The rows of R fall into a few groups, and each row is roughly a mix of its group's hidden directions; one row fits no group.
R:
[[ 2.70 -1.73  1.31 -1.11  0.95 -2.94 -0.51 -3.25 -4.84  0.15]
 [ 0.94 -1.05  2.52 -3.48  1.06 -2.23  1.66 -3.02 -4.16 -1.09]
 [ 1.13  2.95 -0.95  1.85 -1.62  2.98 -2.38  1.97  4.43 -1.41]
 [ 0.38  3.76 -1.24  3.99 -1.79  0.53 -2.76 -0.82  1.91  3.13]
 [ 0.74 -3.42  2.65  0.75  0.49 -0.47 -0.23 -2.96 -2.68 -4.54]
 [ 0.60 -1.07  2.89  3.56 -0.26  1.19  0.34 -2.99 -4.81 -0.85]
 [-4.40  0.92  0.89 -1.09  0.62 -1.44  0.84  3.51  0.88 -4.30]
 [ 4.89 -1.00 -0.32 -2.17 -2.32 -2.53 -1.60 -3.24 -0.91  1.27]
 [-2.92 -0.83 -1.37 -2.45  0.80 -1.86  4.27  2.96 -2.39 -1.77]
 [ 1.31 -3.20 -1.93  0.77  1.31 -0.68  4.60 -1.33 -0.04  3.95]
 [ 1.67 -2.15  0.38 -2.63 -2.07 -2.85 -2.11 -0.54 -4.89  1.17]
 [-2.37  2.85  0.78  2.82  1.99  3.36  2.00 -1.08  3.58 -1.22]
 [-4.31  0.70 -2.12 -0.43  0.80 -0.81  4.05  2.90 -2.45 -1.02]
 [ 2.31 -3.14 -0.81  0.50 -0.28 -0.85  2.65  2.60  5.12 -0.15]
 [ 1.20 -0.95 -0.95 -3.66 -1.55 -3.58  0.75 -1.47 -4.72  0.31]
 [ 1.91 -0.01  0.97  1.73  0.19 -1.40 -0.95 -1.81 -5.79  3.10]
 [-4.04  3.90 -0.19  1.85 -1.75  2.05 -2.49  2.63  1.01  0.81]
 [ 4.58 -0.96 -2.13  0.96 -1.15  0.51 -0.59 -2.81  0.35  4.43]
 [-2.26  0.46  2.26  0.99  0.68  2.88 -0.26  4.39  3.57 -2.19]
 [-1.32 -1.62 -2.03  2.15 -0.41 -0.82  6.07  2.10 -1.06  0.84]
 [ 1.77  1.38  0.71  3.85 -0.86  2.73 -2.82 -1.16  4.32  0.68]
 [ 2.93 -1.39 -2.69 -0.61 -2.29 -4.15 -0.05  0.76 -2.50  3.08]
 [-1.02 -4.32  1.81 -1.73  1.40 -1.11  0.57 -0.54 -0.04 -5.22]
 [ 2.41 -2.04 -1.25 -1.20 -2.20 -3.57 -2.08  0.21 -4.32  1.84]
 [ 1.80  3.05 -2.99  1.08 -1.13 -0.36 -1.61  0.58 -1.22  5.34]
 [-2.55  2.49  2.22  2.17  2.67  3.07  1.35 -1.64  2.78 -2.42]
 [-4.20  2.52 -1.53  0.82 -1.58  2.95 -0.32  3.14  2.93 -0.48]
 [ 4.77 -1.15  0.35 -3.35 -1.79 -1.64 -1.89 -0.82  2.93 -1.69]
 [ 4.36  1.53 -0.14  0.68 -2.36  3.89 -0.03 -3.41 -1.67 -0.24]
 [-2.84  1.20  0.21 -1.78  0.15 -2.43 -0.23 -1.23 -6.06  0.05]
 [-1.60 -3.72  1.39 -3.18  1.93 -1.12  2.16  0.35  2.06 -3.81]
 [-0.47 -3.78  3.18  0.25  1.06 -0.16  1.18 -1.90  0.66 -5.07]
 [ 1.86  0.88  0.52  5.25 -1.08  2.69 -2.51  0.58  2.98 -0.99]
 [ 3.94 -0.23 -4.31 -3.36 -0.61 -0.64 -0.65 -1.14  0.18  3.00]
 [ 0.98 -1.72  2.81 -0.51 -0.72 -2.37 -2.03 -3.21 -4.02 -2.85]
 [ 4.20 -1.03 -1.35 -1.98 -0.56  0.00 -1.94  0.53  5.30  0.30]
 [ 3.34 -3.70  1.70 -0.95 -2.68 -3.33 -2.62  0.33 -1.37  1.13]
 [ 2.68 -2.52 -2.17 -2.06 -3.41 -3.18 -0.94  1.12 -2.50  2.08]
 [-2.89  3.28  0.46  1.13  3.08  2.80  2.82 -1.36  2.20 -2.09]
 [ 0.16  0.71  1.08  0.88  1.28  1.30 -3.00 -3.64 -3.89  3.72]
 [-4.61  2.39 -1.84  0.40  0.14 -0.35  2.33  0.97 -4.45 -0.42]
 [ 3.92 -0.94 -0.45 -1.54  0.33 -3.52 -0.83 -4.14 -2.72  0.66]
 [ 1.94 -1.52 -1.98 -1.46 -2.58 -3.33 -1.42 -0.42 -4.76  1.49]
 [-2.23  2.42  0.27  2.62  1.99  3.78  1.40  0.37  4.26 -0.81]
 [ 2.74 -2.51 -0.02  1.59  0.93 -3.20  0.37 -4.16 -2.32  2.59]
 [ 0.15 -4.03  2.71 -0.23  0.97 -0.53  0.39 -1.86 -1.93 -4.97]
 [-2.00 -2.67  2.26 -2.58  0.61 -0.51  1.07 -1.28 -1.39 -5.36]
 [ 0.23 -2.95  3.29 -0.45  0.99 -0.10  0.47 -1.79  1.09 -5.62]
 [-1.07 -0.72 -2.94 -2.44 -1.40  0.92 -1.86  2.91 -4.82 -1.65]
 [-0.72  3.52  1.75  0.28 -0.69  0.96 -4.81 -3.19 -2.42 -0.60]
 [ 2.13 -2.47 -0.97 -2.19 -2.40 -2.99 -2.45  0.91 -4.01  1.74]
 [-2.31  1.55  2.60  2.66  1.55  4.48 -0.76 -0.40  3.24 -1.29]
 [ 3.38 -3.32 -1.26 -1.97 -2.65 -4.28 -0.46  0.22 -1.88 -0.11]
 [-1.59  0.90  2.00  2.32  2.22  2.92  0.94 -0.38  4.54 -3.03]
 [ 0.04 -1.26  3.75 -1.27  1.06 -1.42  1.08 -2.64 -5.23 -1.03]
 [ 0.37  2.08  1.80 -4.10 -0.33 -2.30  0.79 -4.12 -3.00 -0.68]
 [-0.73 -3.75  3.20  0.69  1.11  0.11  0.90 -1.75  0.45 -5.13]
 [-0.56 -4.24  2.44 -0.77  1.08 -0.94  0.73 -1.82 -0.73 -5.07]
 [-0.51 -2.77  3.38 -0.09  0.85 -0.35  0.03 -2.04  0.18 -5.71]
 [-0.45 -2.44  2.91 -0.41  0.27  0.04 -0.14 -2.42 -0.88 -5.96]
 [ 5.65 -0.62  0.43  0.76 -2.09  1.25 -1.57 -3.48  1.13  1.45]
 [-0.23  0.50  1.75  4.42 -1.57 -1.39 -1.76  3.75  3.47 -0.65]
 [-1.83  1.10  1.84  1.39  2.55  3.07  1.45  0.15  4.70 -2.66]
 [-2.01  1.47  1.60  1.63  2.52  3.07  1.46 -0.42  4.29 -3.00]
 [ 0.18 -4.81  2.48 -0.13  1.75 -0.62  0.83 -0.79  0.29 -4.77]
 [-3.24  3.03  0.79  1.55  3.54  4.04  0.58  0.61  2.13 -0.29]
 [-0.48 -2.29  0.04 -5.06  1.13 -2.22  3.51 -2.04 -1.33 -1.17]
 [-3.39  1.89 -1.06 -0.59  0.55 -0.54  0.85 -0.99 -6.11  0.85]
 [-1.76  3.28 -0.51  1.84 -1.60  2.87 -1.40  2.94 -3.42  2.52]
 [-3.41  0.89 -1.96 -0.74  0.53 -1.67  2.79  0.52 -5.31  0.90]
 [-3.43  3.28 -1.55  1.02  2.69  4.16  1.36  1.01  1.91 -0.05]
 [-2.54  2.09  0.72 -2.47 -0.09 -1.59 -1.67 -1.67 -5.50 -1.07]
 [-2.50  2.32  1.31  2.19  2.43  4.47 -0.24  1.20  3.25  0.94]
 [ 1.62 -2.60 -3.63 -1.48  0.04 -3.08  2.38  2.20  2.64  2.32]
 [ 0.56 -3.22  3.09  0.32  0.76 -0.22  0.05 -2.43 -0.79 -5.43]
 [-2.79  2.47  1.02  1.31  3.43  2.63  1.54 -1.53  1.55 -3.81]
 [-2.48  2.56 -0.35  0.77  3.27  2.67  2.94  0.27  3.51 -2.15]
 [-0.63  0.59  3.29 -1.78  2.12  3.13 -3.41  0.78  2.54 -3.04]
 [ 1.06 -3.58 -2.63 -2.53  1.70 -2.11  3.07  2.01  0.42  2.96]
 [-4.09  0.35 -0.77 -0.82  0.13 -1.66  3.82  2.90 -2.24 -2.83]
 [ 1.37 -1.23 -3.76 -1.58 -1.77 -2.66 -1.37  0.91 -4.71  1.38]
 [ 3.15 -2.04 -2.86  0.14 -4.31 -2.91  0.15  0.72 -0.21  2.66]
 [ 2.76 -2.24  1.90  1.24  1.11 -2.44 -0.14 -4.35  2.89 -2.16]
 [ 2.84 -2.24 -1.74 -2.45 -2.84 -3.69 -0.22  1.19 -2.19  2.63]
 [ 3.44 -3.11  1.49  0.71 -2.77 -3.61 -2.58 -1.03 -1.94  0.73]
 [-0.30  2.28 -1.89 -1.18 -0.35 -1.04 -2.51 -2.98 -4.63  3.00]
 [-5.26  1.63 -2.65  0.85  0.79 -1.37  2.42  2.86 -1.54 -0.05]
 [-2.30  3.19  0.79 -1.84  1.76  1.78 -4.69 -1.70 -2.52  0.11]
 [-4.67 -0.13  0.19  0.71  2.03 -1.56  1.41  0.33 -4.67  2.05]
 [ 1.87  0.55 -2.06  4.53 -0.67  3.59  0.82 -0.65  2.50  2.78]
 [-1.58  3.95  2.01  0.78 -0.44  1.51 -4.09  3.51  1.43 -0.87]
 [ 0.25  3.95 -2.08 -0.63 -0.41  0.33 -0.23  2.63  1.06  5.31]
 [ 0.23 -1.95 -1.82  1.84  0.31 -0.53  2.64  3.34  5.24  0.67]
 [ 1.54 -0.96 -2.42 -2.11 -1.83 -2.97 -1.19  0.51 -4.79  2.57]
 [-3.31  0.65  2.81 -0.21  0.56  0.60  0.48  2.86  1.58 -5.11]
 [ 2.23 -1.68  0.02 -0.85 -2.82 -3.91 -0.69 -2.57 -4.25 -0.28]
 [-2.77  2.42 -1.47  1.17  2.53  3.65  2.24  0.92  3.42 -1.62]
 [ 1.53 -2.34  1.47 -2.38 -1.41 -2.55 -3.10 -0.11 -4.66  1.24]]
One row of each group comes first, with its name. Which group is each row after those in?
[ 0.12  2.63  2.36 -0.96 -1.10  1.21 -2.77 -3.39 -4.27 -1.88] => N
[-0.84  4.03  0.25  0.93 -1.49  1.54 -4.24  2.44  2.93 -1.39] => T
[-2.61  1.73  0.58 -0.50  3.29  3.41  2.01  1.47  3.81 -1.82] => X

[-0.12 -4.45  1.78 -1.81  1.44 -0.97  1.28 -1.16 -0.21 -4.97] => T
[ 3.33 -3.64  0.84  1.61 -2.88 -2.81 -3.47 -0.06 -1.05 -0.18] => X
[-2.43  0.96 -0.03 -4.49  0.16  0.52 -1.36  4.58 -0.53 -2.57] => T
[-3.00  2.28  1.84  2.90 -2.22  3.10 -1.96 -0.37 -0.42 -3.50] => T
[-3.31  2.66  0.24 -0.95  3.95  3.56  1.83  1.33  2.02 -0.74] => X
[ 1.51 -0.41  2.75  3.46  0.98  1.59 -1.97  2.00  4.37 -2.11] => T
